In the rows, zero is written as 128.
Each path is a new rotation, seen through one point. The rows after it are directions, each followed by how far the rotation turns it, in degrees per step (0 if it stays put).
Each turn is a multiple of 5 degrees from 10 to 175, or 0.
Each row of a path follows its step; steps can be skipped.
Rotation 1:
step 0: [133 130 126 125 117 127 123 137 126 126 139 127 129 136 122 125 129 132
 123 142 121 128 124 123 127 131 129 139 130 127 125 127 131 134 128 131
 126 130 120 131 129 127 127 121 125 128]
step 1: [135 130 125 134 123 126 131 137 127 138 122 128 124 126 129 128 125 122
 130 133 123 130 129 128 123 136 135 126 129 123 137 134 132 126 128 123
 124 128 120 129 125 116 127 126 125 115]
step 2: [133 119 127 131 125 122 122 134 120 130 127 128 126 134 126 135 124 135
 134 127 116 129 129 131 124 127 123 128 125 126 124 122 133 132 129 120
 139 132 122 130 126 130 138 128 120 123]
step 3: [128 116 127 124 124 125 122 133 126 134 127 128 129 129 131 126 126 132
 131 129 127 122 119 120 129 136 128 137 126 122 132 122 133 129 118 134
 127 130 120 120 135 124 124 131 132 122]
step 4: [134 133 122 123 124 125 132 138 125 127 135 123 119 130 121 129 130 134
 121 135 125 131 125 125 129 133 133 134 131 120 127 120 122 123 124 126
 126 130 120 133 122 127 137 124 127 122]
step 5: [135 119 126 129 120 132 131 134 130 134 127 137 122 129 134 124 126 132
 129 133 116 129 124 130 129 129 128 131 126 126 131 137 135 124 134 127
 125 122 123 125 124 122 129 123 117 122]
step 6: [133 122 133 132 122 123 127 140 127 131 132 127 138 126 134 136 123 131
 130 125 118 129 132 131 119 131 132 133 129 127 129 115 123 133 126 121
 131 131 124 128 128 123 129 131 126 123]
step 9: [136 122 120 126 120 126 128 130 125 129 125 129 130 125 121 129 122 134
 128 132 118 131 126 129 126 135 131 132 133 130 129 129 140 132 130 123
 129 123 129 128 129 120 136 122 122 115]
step 10: [127 119 126 131 127 125 126 138 126 138 127 130 124 127 135 132 132 126
 129 125 117 124 128 123 124 132 126 126 126 125 132 119 125 126 120 123
 130 127 121 121 126 130 134 137 123 120]
step 11: [130 121 129 123 123 128 129 136 122 126 138 122 127 133 129 121 121 138
 130 135 128 130 123 124 131 131 129 140 130 120 127 121 130 131 128 129
 137 131 118 123 128 131 128 125 124 130]
[129 126 128 130 129 127 128 126 131 132 127 124 129 126 127 127 127 127
 129 125 126 127 129 127 129 126 128 128 126 128 125 126 128 129 128 126
 130 126 126 128 128 130 126 128 126 128] => 90
[128 127 127 127 125 130 127 126 129 127 128 130 129 126 130 131 128 128
 129 126 125 126 128 127 127 130 127 128 125 130 126 128 127 130 127 128
 130 129 130 127 130 127 131 129 131 129] => 100
Rotation 2:
step 0: [128 127 119 138 129 121 113 123 126 126 123 133 120 127 122 126 126 125
 123 123 123 123 136 128 126 118 134 125 118 131 127 131 123 136 123 128
 127 125 136 129 132 120 127 123 125 122]
step 1: [128 127 139 134 134 123 129 124 130 123 133 119 130 133 122 121 138 136
 124 122 130 120 125 121 128 133 139 137 127 137 124 127 122 121 130 132
 123 130 129 127 124 130 120 120 125 125]
step 2: [133 130 120 138 130 126 129 136 127 135 118 131 123 128 124 129 130 127
 133 119 124 128 129 128 117 128 123 135 119 129 133 131 125 132 136 134
 129 135 137 120 119 123 124 122 124 133]
step 3: [128 139 128 123 137 126 122 131 131 133 124 121 135 137 117 127 129 124
 122 125 127 124 136 117 135 129 131 137 136 122 127 119 129 127 122 128
 130 132 130 118 128 133 121 128 129 127]
step 5: [122 124 125 123 125 129 120 131 124 124 118 129 132 133 134 124 124 127
 116 132 126 130 136 125 126 135 125 126 136 122 138 122 133 126 121 129
 130 133 130 122 114 131 132 129 135 136]
step 6: [126 135 129 133 118 124 117 121 128 133 130 118 132 132 130 125 122 118
 125 132 130 125 121 129 123 124 124 120 131 120 118 134 127 120 135 129
 134 129 125 129 133 130 131 128 137 131]
step 7: [126 126 129 120 123 135 133 125 129 130 125 131 130 135 132 125 124 143
 131 130 130 134 128 127 123 143 126 131 133 125 128 138 128 118 128 131
 131 131 122 136 122 135 136 126 128 135]
step 8: [128 134 126 120 125 134 121 131 122 132 130 125 132 117 130 125 118 125
 134 128 125 131 130 132 119 134 115 121 126 123 122 136 132 138 128 126
 128 133 125 125 137 128 126 135 133 126]
step 10: [129 116 121 126 124 134 129 130 126 129 135 128 130 116 137 130 133 136
 131 130 125 128 128 134 131 130 122 114 120 129 132 132 131 136 123 125
 120 129 127 131 131 127 129 116 129 121]
step 11: [119 123 123 126 133 116 126 125 126 115 134 131 124 127 126 124 138 129
 130 131 139 126 122 127 131 129 126 128 132 133 129 128 140 137 126 124
 127 127 121 128 129 120 123 138 132 130]
[128 128 129 128 129 129 127 128 126 128 125 128 128 126 128 130 128 126
 129 129 127 127 127 129 127 130 127 129 126 133 130 129 130 131 127 128
 127 129 126 125 125 127 130 130 129 131] => 125
[130 127 128 129 130 127 129 127 130 129 127 126 130 129 127 129 131 128
 129 130 129 128 128 125 128 126 124 126 131 128 131 125 128 128 130 125
 128 128 130 127 127 126 128 128 127 131] => 40
[126 127 130 128 131 128 125 127 126 129 128 127 128 127 127 131 128 127
 126 128 130 131 129 130 128 128 128 127 131 128 127 128 128 129 130 126
 125 131 128 128 128 131 125 128 128 125] => 145
Rotation 3:
step 0: [124 132 125 130 128 123 125 122 117 128 126 123 134 130 137 123 130 134
 131 130 126 126 128 117 122 119 121 123 136 128 135 123 136 127 122 126
 135 123 127 126 137 136 132 125 132 131]
step 1: [127 126 130 125 126 129 131 124 125 134 125 119 124 134 132 124 134 131
 136 134 133 134 125 130 123 116 123 127 129 126 124 131 133 141 131 130
 133 126 131 121 131 126 138 125 116 123]
step 2: [122 137 131 133 124 130 133 128 134 126 113 124 127 143 133 132 127 122
 129 128 129 128 123 131 130 127 115 127 135 125 120 129 130 132 130 128
 122 128 137 121 129 126 130 125 134 131]
step 3: [118 126 130 128 132 131 127 128 137 129 124 125 122 123 129 126 128 123
 132 128 128 130 118 123 124 126 125 119 126 110 130 118 127 127 126 136
 134 121 135 129 126 122 127 123 132 136]
step 4: [128 124 119 122 125 120 126 131 129 136 121 134 122 121 127 136 139 124
 129 121 131 132 126 133 119 132 130 124 132 119 129 126 129 129 137 128
 130 125 135 120 130 129 128 121 133 121]
step 5: [129 132 131 137 131 125 121 125 129 126 124 118 122 129 123 131 127 128
 130 126 133 130 126 132 121 141 132 123 136 137 134 119 127 127 129 125
 132 122 136 122 131 138 126 123 130 126]
step 7: [118 120 132 126 133 132 125 131 119 122 122 131 138 126 135 129 130 121
 112 124 135 126 127 127 124 126 127 125 138 134 122 127 130 123 129 127
 125 127 129 118 127 129 130 122 127 129]
step 9: [124 128 121 135 123 124 128 129 123 131 122 125 130 134 128 126 126 130
 119 126 122 136 126 131 121 122 125 130 118 127 124 134 138 120 137 129
 127 118 134 123 131 127 130 139 133 123]
step 10: [128 127 128 132 127 129 130 123 123 115 122 125 129 127 135 119 127 129
 131 130 117 126 127 139 121 125 132 119 137 127 127 126 129 128 132 126
 135 116 131 127 129 123 131 135 131 134]
step 11: [128 130 135 122 129 133 126 122 131 132 128 131 127 131 124 125 139 133
 122 126 126 128 126 136 130 125 127 127 137 123 132 132 132 143 131 134
 132 115 126 124 132 120 124 130 135 123]
[127 127 130 131 125 130 127 130 129 127 129 128 125 129 130 129 127 132
 127 126 125 127 125 127 128 129 126 131 126 127 127 127 129 127 128 128
 129 128 128 128 128 130 126 128 128 129] => 110
Rotation 4:
step 0: [135 131 131 125 127 134 118 134 136 132 120 132 122 123 133 124 135 133
 121 133 130 130 125 130 127 129 125 129 131 120 131 125 125 129 134 138
 133 115 128 134 131 134 118 127 123 122]
step 2: [121 127 124 125 116 132 119 130 132 124 126 127 128 131 128 126 136 118
 129 136 127 132 136 120 119 122 121 127 124 125 126 128 129 142 128 124
 134 128 127 127 128 129 133 123 124 117]
step 3: [138 134 127 131 116 131 129 128 126 123 120 121 119 123 134 132 133 131
 129 127 138 131 135 120 120 128 124 119 125 122 128 121 125 128 127 132
 126 125 132 138 130 131 128 132 129 124]
step 4: [145 124 132 135 126 129 124 134 125 122 125 122 129 120 122 126 133 122
 132 131 130 125 128 128 129 127 121 134 121 126 126 126 134 134 127 132
 133 119 125 124 127 139 126 130 138 130]
step 5: [125 117 135 140 128 137 127 127 134 133 120 129 128 121 135 120 135 126
 134 135 130 131 136 130 122 131 127 134 123 120 129 122 134 131 131 127
 134 132 126 128 128 134 129 125 122 125]
step 6: [124 131 130 132 119 133 132 130 137 128 125 134 126 123 128 134 135 122
 132 130 130 136 130 131 124 127 129 122 123 133 134 121 128 128 118 120
 126 122 136 131 138 142 128 128 131 126]
step 7: [130 139 125 125 122 138 122 133 135 124 124 124 123 125 133 125 129 120
 132 131 132 125 128 129 129 128 126 130 134 133 126 118 128 132 139 129
 139 116 133 122 129 134 127 131 129 131]
step 8: [132 121 137 121 126 134 125 119 129 130 124 119 126 128 132 118 122 122
 122 129 135 127 128 127 123 130 117 130 129 126 125 117 135 128 125 130
 128 123 128 136 131 139 125 126 121 131]
step 9: [126 124 121 125 128 131 122 128 134 131 131 135 126 127 133 123 136 121
 130 128 133 132 120 128 115 120 122 131 112 129 128 122 130 135 125 132
 126 122 125 131 130 132 125 124 136 123]
step 10: [137 137 121 137 125 137 123 129 134 133 126 132 118 125 122 119 133 128
 129 134 133 125 134 125 121 123 122 121 125 129 128 127 126 125 133 130
 137 127 131 137 135 128 135 125 126 122]
[128 130 127 129 125 127 128 128 131 127 124 126 128 129 126 127 126 127
 130 127 129 128 128 126 130 125 131 127 127 130 130 130 125 127 129 129
 127 127 130 128 127 128 130 129 127 127] => 95
[128 124 126 130 131 126 127 127 128 129 126 128 128 127 128 128 127 130
 127 128 129 128 124 129 127 125 127 132 126 126 130 130 127 126 128 128
 130 128 129 128 127 131 126 129 127 127] => 85
Rotation 5:
step 0: [127 131 131 129 139 136 124 126 137 133 128 128 123 130 126 129 130 126
 122 117 133 135 127 122 129 128 141 122 126 127 131 134 126 125 130 134
 122 135 127 122 127 130 122 131 133 130]
step 2: [129 129 128 132 134 128 126 136 136 130 128 130 130 119 129 129 127 124
 125 125 136 134 123 130 130 133 130 121 132 121 124 139 132 123 129 128
 131 133 124 124 121 120 133 123 123 118]
step 4: [137 131 131 125 129 141 124 130 133 139 121 129 131 127 130 129 123 129
 122 133 140 127 132 132 134 128 126 135 127 123 131 126 131 120 124 131
 127 133 129 124 125 125 122 125 125 122]
step 5: [134 128 126 126 125 117 137 131 139 136 128 127 135 129 122 131 126 126
 125 122 137 130 127 126 134 129 127 125 130 124 138 134 124 123 128 136
 121 133 123 123 127 132 130 127 123 127]
step 6: [130 134 127 123 137 138 128 130 133 128 125 128 137 123 120 136 124 133
 122 131 131 126 127 120 129 124 134 124 120 129 128 124 119 126 126 131
 126 132 122 123 128 124 135 127 120 127]
step 7: [133 135 130 128 132 130 127 139 132 130 118 129 124 124 127 122 125 126
 129 120 134 138 133 130 126 120 133 123 125 126 137 129 124 121 127 133
 127 132 136 126 133 131 126 123 121 126]
step 8: [125 127 128 126 131 129 127 122 139 129 127 123 129 126 126 126 129 131
 117 117 130 141 123 129 127 130 133 131 124 125 130 124 125 123 129 133
 125 137 122 116 127 122 125 132 128 127]
step 9: [132 136 128 129 132 134 130 127 124 139 127 125 131 127 124 133 127 126
 122 123 141 127 122 137 119 127 139 124 129 125 128 131 123 128 132 127
 134 135 125 125 129 130 133 125 124 123]
step 10: [133 129 128 127 132 127 121 131 137 128 125 129 131 124 127 127 132 126
 124 126 136 136 122 117 132 129 134 126 132 114 126 131 129 124 129 130
 134 129 134 125 127 131 129 130 125 114]
step 11: [131 132 133 133 132 128 122 124 129 130 128 129 127 126 128 128 131 127
 129 131 143 130 127 127 132 125 136 126 130 123 134 121 130 121 127 138
 121 138 117 128 127 120 132 125 131 128]
[128 130 128 126 125 127 129 129 128 129 128 130 129 127 129 130 124 127
 128 131 128 126 131 126 132 127 125 128 127 127 127 127 128 129 127 131
 125 128 127 127 128 129 128 128 127 129] => 45
